In the rows, 128 means zero.
Named moves, each a turn or a mirror, and the order they were made in; the first pair answered
G:
[131 141 134 107 132 135 114 117 158 117 112 113 128] -> [129 126 142 109 127 127 114 104 159 134 147 127 129]
[114 160 126 110 130 146 118 136 132 108 125 106 137] -> [110 138 136 114 121 145 119 120 133 130 167 125 136]
[117 161 154 168 108 170  75  90 161 112 151 158 187] -> [120 182 149 167 119 173  76 103 159  88 106 142 186]
[156 103 121 154 139 141 168 104 124 133 100 114 108] -> [157  96 126 157 134 144 167 101 126 144 110 120 106]
A:
[134  53  98 125 140 129 139 110 129 157 122 108 118] -> [138  60  94 122 142 125 139 119 128 152 115 109 111]
[136 138 116 104 120 165 125 100 174 151 143  94 132] -> [140 150 106  92 137 151 141 136 149 133 104  79 110]
[115 157 146 143 104 156  83  83 172 113 137 134 190] -> [121 180 122 121 132 127 114 146 126  72  53 105 149]
[122 130 147 136 136 121 141 134 121 140 146 145 125] -> [133 132 149 153 138 128 145 126 134 136 127 132 128]
E:
[ 90 110 131 121  85 135 109 125 138 151 155 148 162] -> [ 93 101 125 116  88 136 109 120 147 155 155 142 159]
[114 153 144 171 137 140 113 109 109  75 122 155 169] -> [138 130 135 156 135 155 105  77 162  87 111 123 174]
[133 126 131 136 121 130 140 143 101 122 136 131 114] -> [133 135 141 153 119 136 130 135 103 116 134 133 124]

Between the rows of a pair lie two moves.
[142 145 107 152 121 142 137 170  87  68  94 126 147] -> [150 127 127 187 105 168 114 110 130  92 141 136 181] | A, A
[123 161 153 167 128 133 100 103 133 124 143 157 148] -> [140 164 140 160 145 135 116 114 145 107  81 119 131] | A, E
[100 172 137 182 117 133  93 118 120 123 156 159 139] -> [ 98 192 125 163 124 129  92 144 108 105 121 153 128] | G, A
[125 130 138 155 129 129 122 105 125 134 123 130 121] -> [123 123 134 146 124 119 134 118 107 140 137 140 110] | A, G
[119 103 114  96 122 116 146 139 128 150 150 125 108] -> [123 113 148 158 118 141 134  99 142 146 148 132 139] | E, A
[151 104 121 138 151 128 158 150 120 128  66  95  87] -> [101 122 137 127 123 120 133 154  73 142 174 183 116] | A, E
[112 118 115  96 167 135 134 136 122 112 113 107  89] -> [101 148 139 133 160 142 124 132  95  94 116 135 112] | E, E
[106 109 108  76 117 134 112 116 126 111 114 129 125] -> [121 100 120 109 117 151 111  89 147 116 108 113 134] | G, A
[140 154 153 160 138 163 133  97 127 102  92 165 146] -> [169 106 118 104 147 151 144  97 166 127  89 122 111] | E, E
[159 101 120 127 144 126 158 129 139 129  89  89 103] -> [134 108 104  77 138 112 153 162 114 127 125 117  97] | A, G
[130 109 137 139  97 141  87  66 159 151 175 139 157] -> [108 131  93  68 115  92 124 172  80 118 136 145 102] | A, A
[140 125 121 121 134 123 139 182 140 136 124  90 128] -> [124 150 137 148 132 123 136 178 115 123 127 114 145] | E, E
[ 96 146 104  85 145 128 138 215 116 112 139 126 149] -> [112 111 122 108 126 155 109 138 179 153 193 120 179] | A, E
[127  86 153 164 124 123 120 106 147 156 148 128 130] -> [103 117 117  97 133 100 119 170 105 127 131 141 112] | G, A
[144 113 160 173 113 150 115  67 150 144 161 148 156] -> [163  68 118  97 122 118 144 104 150 168 163 120  97] | E, E
[128 113 154 191 134 135 135  83 149 144 135 132 143] -> [119  93 147 167 136 107 164 121 103 159 156 149 110] | A, G
[114 149 126 115 135 132 138 149 101 114 119 147 112] -> [130 150 145 154 139 151 134 109 135 113  99 127 131] | A, A
[137 121 141 112 118 159 148 149 117 127 138 110 109] -> [137 133 141 112 120 163 143 151 125 120 123 104 113] | A, G
[110 155 153 139  91 118 104 140 122  98 104 143 181] -> [123 149 162 158  98 119 117 140 125 101  81 125 173] | G, A
[107 156 137 141 117 127 113 128 117 113 146 151 143] -> [111 159 135 139 125 126 121 142 108  98 117 140 133] | A, A
[159  88 131 157 163 151 109  96 128 150  91  75 132] -> [128  78 121 111 142 136  92 108 106 176 187 132 135] | A, A
[145  75  98  81 119 100 167 137 116 165 155 120  76] -> [141  94 161 180 106 135 139  68 138 167 178 144 136] | E, A
[101 134 149 100 120 111 134 148  79 127 148 147 126] -> [132 104 160 128 115 139 124  83 151 150 148 108 140] | A, E
[131 126 149 136 124 113 141  93 125 178 188 119 170] -> [152 120 158 162 139 115 163  91 124 171 140  89 151] | A, G
[144 118 107 120 129 122 136 151 152 152 108 111 107] -> [123 146 123 143 125 115 132 169 107 138 117 145 118] | E, E
[119 192 163 158 131 153 110 135  98 142  93 147 128] -> [122 187 161 158 120 168  96 110 126 147 115 146 150] | A, E
[145 115 142 157 109 132 141 127 134 104  67  99 114] -> [103 139 145 137  94 113 124 156  82 102 132 166 125] | A, E
[113 113 141 120 134 129 100  86 164  99 128 137 154] -> [115  91 112  75 142 104 119 119 147 111 134 128 116] | E, E
[171  81 140 111 132 162 153  77 157 183 143 107 142] -> [147  93 132  86 137 120 180 147  71 173 160 146 110] | E, E
[109 136 143 148 107 133 124 119 100 139 184 172 131] -> [124 156 133 143 129 120 148 166  76 107 101 135 102] | A, A
[124 160 156 154 120 134 116 133 110 112 127 138 160] -> [151 122 136 122 124 142 119 111 165 132 117  95 145] | E, E
[117 163 157 178 137 147 119 116 117 122 120 126 147] -> [118 155 116 113 150 121 137 164 102 111  95 106 108] | E, A
[144  82 114  90 117 128 138 134 122 170 135 124 107] -> [159  90 116 109 129 133 147 131 130 156  94 102 103] | A, A
[108 134 114  85 122 109 117 154 104 130 150 166 122] -> [132 148 132 136 129 143  98 109 160 107  82 118 152] | A, G
[131 135 139 122 105 144  85 116 114 111 145 162 147] -> [133 144 125 115 117 127  97 148  91  91 105 147 128] | A, A
[106 164 144 163 132 145 118 136 104 102 134 155 143] -> [115 165 123 134 143 139 127 161 106  90  90 128 123] | E, A
[116 168 124 119 132 136 126 167  90  96  78 119 132] -> [ 97 171 120  99 117 140 102 161  97 105 122 146 154] | A, G
[102 160 121 121 116 141  59  89 165 116 154 150 176] -> [104 187 104 105 133 130  73 129 143  82  84 126 158] | G, A
